Each row has a name. Each question is about the rows just above it.

<153>: [148 149 148 146 132 148 104 120 158 108 132 137 132 161]
<171>: [145 182 129 113 113 110 153 103 130 117 114 150 122 172]
<186>: [149 181 135 118 127 108 151 105 150 122 124 162 115 176]
<80>: [153 126 161 126 126 126  49 161  88 161 161 126 161  65]
<167>: [125 183 154 114 136  87  47 106  45 117 164 110  94  98]
<197>: [135 129 163 142 132 103  66  88  66 170 153 103 163  64]
<34>: [114 191 138 155 107 164  96  87 138 104 123 167  81 177]
<92>: [150 180 134 118 129 108 149 105 151 123 125 161 114 175]
<3>: [ 79 144 114 141  87 141 120 117 153 106  91 137 111 148]
<93>: [147 184 116 127 132 160 160  72 160 160 104 143 104 154]
How many times does <80> hold [160]?	0
Count of [161] in <80>:	5
How many times does <171> hold [182]?	1
How many times does <197> hold [163]?	2
Count of [149] in <153>:	1
Times [88] occurs in <197>:	1
Count of [160] in <93>:	4

<17>: [ 54 127  85  87]
<78>: [191 136 172 184]
<86>: [139 174  73  55]
<12>: [ 87  87 156  87]
<157>: [116 176  66  58]
<84>: [177  86 177 177]
How many times does <84> hold [177]?	3
Count of [87] in <12>:	3
Times [58] occurs in <157>:	1

<166>: [101  76  76  76]
<108>: [99 99 73 99]
<165>: [ 98 109 130 148]
<130>: [ 98  77  71 108]
<98>: [154 189 189  67]
<22>: [186 110 120 132]
<37>: [190 100  99 100]
Times [76] occurs in <166>:	3
Times [99] occurs in <108>:	3
How many times does <37> hold [190]?	1
How many times does <37> hold [99]?	1
Count of [100] in <37>:	2
Times [189] occurs in <98>:	2
How many times does <108> hold [98]?	0

<162>: [104 131 119 154]
<54>: [104 104 105  65]
<87>: [155 155 101 101]
<132>: [156 137 106 156]
<118>: [122 153 120 118]
<151>: [157 120 122 170]
<60>: [142 116 130 118]
<114>: [106 137 140 125]
<57>: [129 135 164 158]
<125>: [160 137 160 107]
<53>: [154 104 157 136]
Count of [105] in <132>:	0
Count of [106] in <125>:	0
How many times does <132> hold [156]?	2
How many times does <87> hold [155]?	2
Count of [105] in <54>:	1

<19>: [110 105 150 175 141 185 159  51 198  95 104  97 185  83 204 201 183  91
  60  75  53 178 113 132 114 185  48 179 116 137 129 113  73 141 152 130
  69 188 163 205 155 177  73 183  60 141  92 152  73 153  51 139 137 178
 204 193  58]
<43>: [190 191  77 122  62  75 191 196 197 102  77  70 163 119 100  83 167 165
 196 192  70 111 104 154  97 126  75  87  83 133  49  77  91 150 196 163
 187  96 196 118  77  75  86 150 196 135 204 101 143  77 167 168 128 168
  94 174 134]
<9>: [ 62 180  82 116 167 195 103  85 199 169 158 142 140 127 128 106 176 179
 207  60  68 176 117 206  67 174 152 116 171 116  67 206 204  70 113  86
 115 144 207  67  85 129  66  92 146  62 184 179 155  72  79 193  83  99
 201 157  64]
<137>: [113  96 160 145 139  85 187 151 178  58 126 139 112  67 167 136 200 188
  88 174 166 148 201 159 197 144  54  79 198 189  78 174 151 160 144 162
  53  86 113  53 160  90 181 118 152  94 152 169 197 113 105 174  90 160
 107  85 102]
Times [151] occurs in <137>:	2
How many times does <19> hold [141]?	3
Count of [70] in <43>:	2
Count of [196] in <43>:	5
Count of [185] in <19>:	3
Count of [160] in <137>:	4
Count of [181] in <137>:	1

<45>: [124 124 129 124 124]
<24>: [157  88  95 144 155]
<91>: [117 131 141 125 103]
<36>: [129 127 127 128 131]
<107>: [ 81 121 190  95 125]
<105>: [143 119 143 128 143]
Times [124] occurs in <45>:	4
Count of [143] in <105>:	3

<103>: [ 95 129 132  99 152 144 112 122 163 167]
<101>: [ 94 127 150 194 162  81 159 125 115 166]
<10>: [106 127 140 188 143  90 143 128 103 139]
<134>: [ 95  99 105  63 100 168  53 147 144 132]
<94>: [153 125 103 123  99 154 114 140 105 103]
<145>: [132 120 137 134 129 105 137 133 133 132]
<25>: [103 171 112 118 130 139  99 130 133 139]
<50>: [130 131 128 131 133 117 133 124 131 125]
<18>: [172 150 129 172 131 185 185 123 101 172]
<111>: [132 120 131 134 132 132 137 131 133 132]
<141>: [122 120 137 134 129 105 105 131 134 139]
Count of [172] in <18>:	3
Count of [132] in <111>:	4
Times [133] occurs in <145>:	2
Times [134] occurs in <141>:	2

<127>: [177 193  71 107]
<110>: [66 65 71 66]
<119>: [ 66 176  59 176]
Count of [66] in <110>:	2
Count of [176] in <119>:	2
Times [107] occurs in <127>:	1

<97>: [178 160 145 111 172 162 115  54 171 167 112  74  95  98 106 107 123  80
 157 115 155 126 110 117  74 131 115 170]
<40>: [178 160 145 111 172 162 115  54 171 108 112  74 163  98 106 107 145  80
 157 115 155 126 110 117  74 131 139 170]
<41>: [ 97 116 134 116 131 109 131 158 105 108 138 153 116 134 137 116 109 159
 134 133 116 134 134 131 154 123 134 132]
How many times does <41> hold [132]?	1
Count of [117] in <41>:	0
How many times does <40> hold [178]?	1
Times [116] occurs in <41>:	5
Times [134] occurs in <41>:	6
How many times does <41> hold [106]?	0

<126>: [ 87 177 159  87 177  88 159]
<139>: [109 132 151 129 156 101  99]
<164>: [ 68 119 102 103  96 159 119]
<39>: [ 91 130  86 136 151  92  86]
<129>: [ 81 167 118  99  89 156 163]
<16>: [101  83 162 109 164  74  96]
<142>: [134 126 131 131 133 115 119]
Count of [87] in <126>:	2
Times [119] occurs in <142>:	1
Times [86] occurs in <126>:	0
Times [86] occurs in <39>:	2

<35>: [150 152 105 128  90 151  45  61  98 135 170]
<112>: [132 131 116 127 113 139 112 120 118 135 131]
<122>: [127 127 130 128 137 122 137 135 122 135 127]
<102>: [132 131 127 127 127 139 112 120 118 135 129]
Times [127] occurs in <102>:	3
Times [127] occurs in <122>:	3

<51>: [117 147 132 132 122 147 138 141 146 119  97 140  96 135 132 167 141 152
 132 112 159 133 104 112 110 114  91 167 167]
<4>: [117 147 132 121 122 147 138 141 104 119  97 140  96 135 132 132 104 131
 119 140 147 132 115 134 125 125 109 118 138]
<14>: [117 147 132 121 122 147 138 146 146 119  97 140  96 135 132 132 104 131
 119 140 137 132 115 134 125 125 109 118 111]
<32>: [106 136 140 134 138 133 120 118 153 114  99 129 119 133 117 163 183 183
 115 108 134 132  77 112 121 111 116 103 141]
How many times does <4> hold [146]?	0
How many times does <51> hold [132]?	4

<75>: [ 96 136 135 135 135]
<138>: [139 139 139 101 101]
<89>: [142 104 156 102 156]
<131>: [185 148  91 155 140]
<123>: [ 92  92 115  92 177]
<79>: [109 134 118 146 162]
<48>: [144 158 144 159 159]
How many times does <123> hold [91]?	0
How many times does <48> hold [144]?	2
Count of [139] in <138>:	3
Times [159] occurs in <48>:	2
Count of [156] in <89>:	2
Count of [135] in <75>:	3

<63>: [114 188 114 133 133 133]
<128>: [ 98 108 116 188 109 133]
<27>: [ 73  73 119 119  73 119]
<120>: [120 116 115 188 109 116]
Times [133] occurs in <63>:	3
How many times does <27> hold [73]?	3
How many times does <120> hold [115]?	1
How many times does <128> hold [116]?	1
Times [119] occurs in <27>:	3
Count of [114] in <63>:	2
Times [188] occurs in <120>:	1

<6>: [158 205 158 144 126]
<46>: [149 141 114 186 107]
<61>: [161 190 125 151 119]
<90>: [112  62 113 188 189]
<83>: [151 188 189 189 188]
<68>: [149 150 107 188  95]
How many times does <90> hold [189]?	1
Count of [188] in <68>:	1
Count of [188] in <90>:	1
Count of [189] in <83>:	2

<150>: [127 103 107 131 136 132 126 136 112 114 141 114 126 119 131 140 124 156
 119 113 135 152 150 148 107 175 141 129]
<117>: [139 103 112 103 137 135 114 127 119 109 137 172 126 125 140 124 118 154
 111 117 139 147 149 114  86 183 138 125]
<64>: [130 147 166 146 136 158 143 118 141 113 152 148 115 136 135 131 129 123
 139 110 148 179  89 134 127 137 140 155]
<175>: [130 108 121 113 134 127 121 137 121 124 136 130 123 130 126 118 133 171
 120 121 134 130 118 115 106 177 121 121]
<58>: [143 146 163 141 128 164 144 117 133 162 158 158 112 130 127 123 123 130
 145 116 150 195  79 131 122 141 112 149]
<56>: [129 147 162 144 134 156 139 107 137 158 150 163 116 137 109 128 139 124
 139 113 150 197  84 134 123 139 109 152]
<49>: [132 104 107 110 125 138 123 132 105 116 130 174 116 125 140 122 142 170
 114 122 154 154 134 111  98 173 128 109]
<184>: [130 108 116 115 139 126 118 134 124 122 133 153 124 128 125 118 127 175
 120 119 130 146 119 105 101 179 134 117]
<23>: [125 144 165 145 140 139 115 106 139 120 153 139 118 135 127 127 129 118
 139 120 148 186  95 121 125 123 118 156]
Times [121] occurs in <175>:	6
How many times does <23> hold [118]?	3
Count of [139] in <56>:	4
How many times does <56> hold [116]?	1
How many times does <150> hold [114]?	2
Count of [146] in <56>:	0

<135>: [119 119 124 146 146]
<121>: [119 119 126 119 126]
<81>: [184 184 120 184 183]
<5>: [151  71  55 184  54]
Times [119] occurs in <81>:	0
Count of [119] in <121>:	3
How many times does <121> hold [118]?	0
Times [146] occurs in <135>:	2
Times [123] occurs in <135>:	0
Times [184] occurs in <81>:	3

